-.68  -.27  -.32  -.11  -.19  .60  -.14  .31  .55  .30  .52  .54  .15  -.55  -.64  -.56  .32  .09  .19  -.28  -.46  -.40  -.58  .27  -.26  -.20  .36  .22  .18  .30  .31  .30  -.34  .31  -.26  .79  .43  .40  -.32  -.16  -.39 = Z977
.01  .02  .23  .11  .04  .63  .18  -.18  .63  .37  .53  .61  .28  .10  .01  -.07  -.32  .23  .29  .20  -.11  -.19  .07  -.16  .20  .11  -.19  -.23  -.14  .37  -.18  -.37  -.08  -.18  .20  .68  .58  -.40  .23  .13  -.45 = Z878
.56  .16  -.32  -.07  .12  -.41  -.22  -.05  -.42  -.13  -.28  -.37  -.08  .48  .53  .48  .08  -.07  -.09  -.33  .43  .32  .50  -.05  -.19  -.14  -.05  .07  -.05  -.13  -.05  .07  .09  -.05  -.19  -.58  -.31  .11  -.34  -.09  .41 = Z983
-.55  -.19  .37  .08  -.14  .29  .22  -.05  .30  .08  .19  .26  .04  -.47  -.52  -.52  -.19  .05  .06  .39  -.48  -.36  -.49  -.04  .23  .12  -.05  -.17  -.03  .08  -.05  -.18  -.11  -.05  .23  .42  .20  -.22  .39  .11  -.36 = Z277
.57  .21  .43  .19  .12  -.52  .17  -.40  -.52  -.21  -.41  -.49  -.12  .47  .54  .56  -.49  .01  -.10  .38  .51  .45  .50  -.35  .38  .23  -.44  -.38  -.25  -.21  -.40  -.51  .38  -.40  .38  -.66  -.44  -.58  .43  .26  .34 = Z504
.17  .02  -.22  -.11  -.05  -.63  -.15  -.08  -.65  -.33  -.50  -.62  -.29  .06  .17  .23  .16  -.21  -.26  -.16  .28  .31  .09  -.09  -.21  -.08  -.07  .11  -.10  -.33  -.08  .07  .12  -.08  -.21  -.75  -.60  .24  -.24  -.13  .42 = Z309
.48  .12  -.36  -.09  .05  -.38  -.28  .00  -.38  -.14  -.27  -.36  -.12  .36  .45  .46  .16  -.09  -.11  -.36  .44  .35  .39  .00  -.24  -.18  .01  .13  -.01  -.14  .00  .12  .09  .00  -.24  -.49  -.32  .21  -.38  -.12  .41 = Z740
.17  .02  -.22  -.11  -.05  -.63  -.15  -.08  -.65  -.33  -.50  -.62  -.29  .06  .17  .23  .16  -.21  -.26  -.16  .28  .31  .09  -.09  -.21  -.08  -.07  .11  -.10  -.33  -.08  .07  .12  -.08  -.21  -.75  -.60  .24  -.24  -.13  .37 = Z78
.40  .14  .59  .25  .07  -.42  .27  -.30  -.42  -.18  -.35  -.40  -.08  .31  .37  .42  -.48  .04  -.07  .55  .39  .39  .33  -.26  .47  .30  -.34  -.37  -.16  -.18  -.30  -.47  .38  -.30  .47  -.53  -.36  -.55  .58  .32  .35 = Z107
-.40  -.06  .16  .02  .01  .63  .13  .01  .67  .31  .50  .62  .25  -.27  -.35  -.60  -.03  .14  .22  .17  -.63  -.61  -.29  .02  .09  -.01  .01  .01  .02  .31  .01  -.02  -.35  .01  .09  .73  .60  -.08  .17  .02  -.56 = Z506
-.04  .14  .22  .17  -.63  -.61  -.29  .02  .09  .18  .35  .41  .08  -.50  -.58  -.63  .44  -.03  .07  -.35  -.57  -.51  -.53  .23  -.39  -.24  .32  .34  .14  .18  .28  .41  -.42  .28  -.39  .57  .36  .52  -.42  -.27  -.40 = Z486
perm: -.24  -.10  .28  -.63  -.62  -.08  .07  .06  -.21  -.21  .16  -.08  -.75  .17  .42  -.08  -.65  .09  -.21  -.08  -.05  -.26  -.09  -.16  .24  -.13  -.22  -.29  -.07  -.11  .02  -.15  .17  .23  -.60  .11  -.33  -.50  -.33  .12  .31
Z309
which: -.03  .14  .22  .17  -.63  -.61  -.29  .02  .09
Z506
which: .01  .09  .73  .60  -.08
Z506
which: .23  .12  -.05
Z277

-.16  -.50  -.69  .27  -.11  -.18  .03 -> Z619
.76  .20  .03  .14  -.84  -.10  -.09 -> Z83
.02  -.53  -.07  .09  .26  .38  .10 -> Z889
.29  .22  -.45  -.53  .46  .51  .13 -> Z852
.10  .02  -.53  -.07  .09  .26  .36 -> Z299
.09  .34  .26  -.53  .09  -.07  .36 -> Z405
which: -.53  -.07  .09  .26  .36
Z299
which: .02  -.53  -.07  .09  .26  .36
Z299
which: -.50  -.69  .27  -.11  -.18  .03
Z619
perm: -.69  -.50  -.18  -.16  -.11  .03  .27
Z619
perm: .13  .51  .46  -.53  -.45  .22  .29
Z852
which: .29  .22  -.45  -.53  .46  .51
Z852

